Each row is where one point has got to under a steady rotation. How many ticks took it there?
The counts run from 0 to 672.
[ -1   3   1  20  -7 -23   1 -10  -4  -3 -18   5   5  12 -16  21   5  -3
   2  -6  -9  10 -17  13 -12  -7   5   7  -7 -20   6  -3 -10  -6  -6  15
 -14  -7   9  -2  -4 -17  -2   8  -1  21  11] | 610
[-12  -7  -9  10   8  -4  -8  -9  14  13   5  -1  -8 -11   4   6   1   3
  -1  12  -4  -1  -4  -7   7  -7  -8   3  -3  12  24 -10  10  -3 -16 -20
  -9   0 -18 -13  -6  17 -20 -18  -5   6  -8] | 412
[ 11  17   0  20   2  -9 -10   7  23  11  14   3   8   4  -7  14   2  -4
  -1  12  -6  -5 -14   1  -9 -11   1 -11  15   0  10  -7 -21   1  -6  12
 -12   4  -1 -16  -5  -6 -18   4   2  -1   9] | 597
[ -5 -17  26   3  -4  -2   9  -2  10 -14  17   5 -10  -3   0   5  19 -14
  14   6  -5  16 -12   5  -3   1   1   7  -2   4   7  -5   2 -14   8 -34
  -8   8   2   6 -10  18  -2   4  17  -2  -6] | 474
[-14   6  -8   8  14 -14   4   3  17 -10  21   4 -11   9  12   1   8   7
   8 -15  14   8  -2  10 -23  -9  -2  25   0 -24 -11  -4   3  -2 -13  -2
 -11   5 -15  -4  -3 -10 -13   3  -2  10   4] | 478
[  2  -8 -15 -24   9  -1  -4  10  -7   6  -7  12  11   4   1 -29 -10  11
  14 -10  -2 -15   4  -3  -8  -3   8  18   0  -8   6  -5   1  11  -1   3
 -10  -3  -6   9  13  -6  16 -20 -25  19   1] | 211
[ -4  11 -13   5  18  -9 -11 -12  -6  31  -5  -6  12   2   1   3  -6  11
   8  -2 -15 -19  11  -4   3  -6 -12   7  -1  12  13   1  15   2 -18  17
  -9  -2  -9 -13  -6   4  -9 -13  -8  13  -9] | 565
[  8  -2 -17  -2   0  15 -12  20   8   9  -5  13   3 -14 -19   5  -4   9
 -28  15  -2 -11  -3  -6  -1  12  -1  -8  14  -2  -3  -6 -16  -5   2  15
   0 -12  -4   0   8  -6 -10 -21 -19   8   8] | 654
[ 13   3  -4  -3   3  19  -9  19  11  18   9  10  -5 -14 -14   6   3   5
 -20  20  -1 -15   8  -8   8  12 -14 -13  10  16  10   6  -4  -9  11  -6
   3   3   0  -4  -2  19 -10 -15  -2  -4  -9] | 583
[-12  14  -7 -13  13 -19   5   0  11   3  -8   6 -18   4  15  -1   2  16
  16 -22  23   1   3  10 -11  -4  -9  15 -26 -22   7   2   8  -3   0   0
   6   3  -5   5  -3  -1  -4  -1 -10   8  -9] | 53
[ -8 -10   4  11  -1  10   2  -1 -22   8  -6   0  14  -5 -13  -5   1 -13
   1   0 -25 -21   2  -2   5   3 -15   6  11  20 -14  20  14  -9  -4   5
 -12 -10   3   4  -3  11  20 -10  -2  10  -4] | 215
[ 15  22  -5 -32   2 -14  -4  12   4  11  13  -6   6  14   5   1  -9  13
   6  -4  -3  -3  12   4  -2   4   5  -4   8  -6  -8  -8  -3  -4   5  27
  20   6  -7   3  -3 -10  -6   9  15   2   8] | 85
[-10  11 -14   0  -1  -1  15   6  -7 -16  16   3 -19  -1  16   4   2  -1
  -6   8  31  -5  15   2   5 -21  -4  -1   1 -10   0  12 -13   9  17 -19
  14  11   8  -7  -1  -1  12  12   6 -10  -5] | 105
[  0 -11  -7 -19   4  12  -7   8  -6   9  22  -2  -6 -18 -11   9  -4   8
 -26  12  -6  -2  23  -5  16  17   4   4   3   5 -10  -3   9 -17  12  -2
   9  -9 -11   1 -10   9  10 -19  -1  11  -4] | 430
[-13  -5 -12   2   0   7  -3   0 -16  18 -31  -3  11 -12  -9   0  -9  -2
 -14   3 -12 -19   0  -7  12   7 -17  -4   2   3  -3  13  11  -1 -10  12
   4 -14   2   8   7  12   7 -19 -10  13  -2] | 571
[ -8 -11  -3  -5   5  -2   0  -4   4  16 -33   4   8 -13  -7  -5   0   1
   0  -1 -15  -7 -19  -7  10  13 -12  -1  -9   8  17  -3  12  -5 -16   1
  -5 -10  -7  10   3  22  -7 -22 -15  13  -4] | 349
[  2  -5  -7 -13   9  -2  -3   2  -2  12 -25  12  11  -1 -12 -19  -5   5
  12  -5  -9 -15  -8  -4  -3   7  -8   8  -8  -1  13   0   4   4  -9   7
  -9 -10   3  10   7   3   3 -24 -26  15  -7] | 280
[  1  -1   1   8  -4  11 -11  -3  -9  20   5 -10  12   4 -17  18  -4   0
 -18  13 -25  -3   9   3   3   6  -6  -5  23  10 -14  -2   4 -15  -7  21
  -5  -5   0  -7  -4   0  -7  -2  18  10   4] | 82
[-10  -1  -8  -7  10  11   6   0  -5   5   3   0   9  26   6 -18   8  11
  24  -8   1  -6  10  11 -22  -7 -11  18   2  -8   5  -7  13  12 -13   0
 -18  15  -1  -5   4  -5 -18 -10  -2   4  -7] | 630
[ -3   7  13  22 -12  -4   5  -4  -8   4 -18  -2  11   2  -8  23   5 -14
  -1  10  -9  -4 -16   2  11   0 -15 -17   2  10   8  17  -8  -5   8   0
   8   1  19  -5  -6  10   3  13  18  -7   0] | 456
[ 12  18 -21   9   3  13 -11   9  -8  14  13   9  10   8  -8   3  -9   9
  -8  11   4 -17  17   2 -11 -13  -2  -7  20   1   1   4 -14  11  -4  14
  -8   4   8 -18   2 -17  -7  -3  -5   2   2] | 445
[ 11   7   9 -19   5  12  -2  17  12  14  17   5  -9 -12   0   1   6   2
  -6  17   4 -10  15  -4  12  14 -13 -11   6  16   3   8  -3 -11  19  -8
  17   8  -2   0  -5  18  -6  -6   7 -12 -12] | 582
[-12 -16   2  23  -7   4   6  -3   4 -10 -15  14 -13 -15 -16  12  13  -9
 -14  11   5   5 -17  -3   3   2  -8  -1  -7  -8  12   6 -10 -14   6 -19
 -11 -14  11   6   0  11   5 -11 -12  10   0] | 469
[  5  17  -5  30  10 -16  -8  -2  -2   5  14  16  -3   1  -9  19  14   3
   4  -1  -1  -5  -2   6 -13 -13  -5   5  -3  -6  14  12  -9 -10   5  14
 -22  -5  10 -12 -12 -13   3   1  -9  15  -7] | 324
[ -8  -6  -2 -20  -7 -24   3  -8  11 -11   0  -8  -4  -9  15   1  -7  -9
   7  -2  -2  18 -10  -4  17  -4  17   8 -14  -6  14 -11   3  -2   0 -22
  10  -5 -16  11  -5   8  14   2   3   7   6] | 194
[  1  -7 -18 -33   5   3   1  11  -3  -3  11  -4   6   6   6 -26 -16   6
   4  -5  -1  -4  10  -7  -8  -8  17  13   8  -6 -11 -13   1  17  -2  -6
   1  -3 -21  10   9  -5  14  -9 -14   7   8] | 142
[  5  -5   2 -35 -10   2   2   6   0  -2   4 -10  13  17   6 -10 -18  -3
  12  -1 -15   4  -1  -1   1   7  14  -1  15   5 -14 -18   1  11  -7   5
  11   7  -9  11   7  -4  -1   2  21  -5  16] | 79
[  0  28 -18 -11  -2  -4   1  13  -7  -4  12  -3  -6   5  15  -3 -13   1
  -3   2  16 -19  17   0  -1 -12  -1  -3   9  -6 -16  15 -10  12   9   7
  21   5  -5  -6   1 -11  13  11   2  -6   5] | 447
[-11 -10   9  -4  -8 -15  12 -11 -11 -15  -2  -3   4   5  14  -8   3 -16
  25   2   0   5  -6   2  11 -15   6   8 -11   9  15   3   6   9   7 -30
  -1   2   5   6  -5  13  25   8  11   1  -4] | 334
[-21   4   6  -5   5 -14   8  -5  14   1  19 -11 -18  -2  22  -1   8  -6
  13  -6   8   1   3   4   5  -7  -7  12 -11   3   5  -2  17  -7  -8 -21
   8   8 -19  -4 -13  16  -9   4  17  -3  -4] | 410
[ -4   0 -19 -25   7   1  -3  13  10   1  11  -3   2   5  17 -25 -16   6
   1  -2   8  -4   4  -5  -4  -6  10   8  11  -4  -9 -18   6  18 -14  -2
   6   2 -28   3  10  -3  -5 -16  -8   3  15] | 72
[ -4 -11 -13  10   6  -6 -10  -8  -6   3   8   8   2 -15  -8  -6  -2   0
  -1  10 -10  -5  -6  -5   1 -10  12  15   1   2  23  -7   1   4  -4 -15
 -27 -14 -11  -7  -1   1  10 -21 -24  19  -3] | 552
[-20 -15  -6   1  -6  11  -1   1 -11   9 -18 -10   9 -14   0   1  -7  -9
 -16   9 -10 -11  -1  -7  19   5 -14  -8   5  12  -8  10  15   1 -12  -9
   6 -16  -8   7   2  21   5 -17   2   2   5] | 640
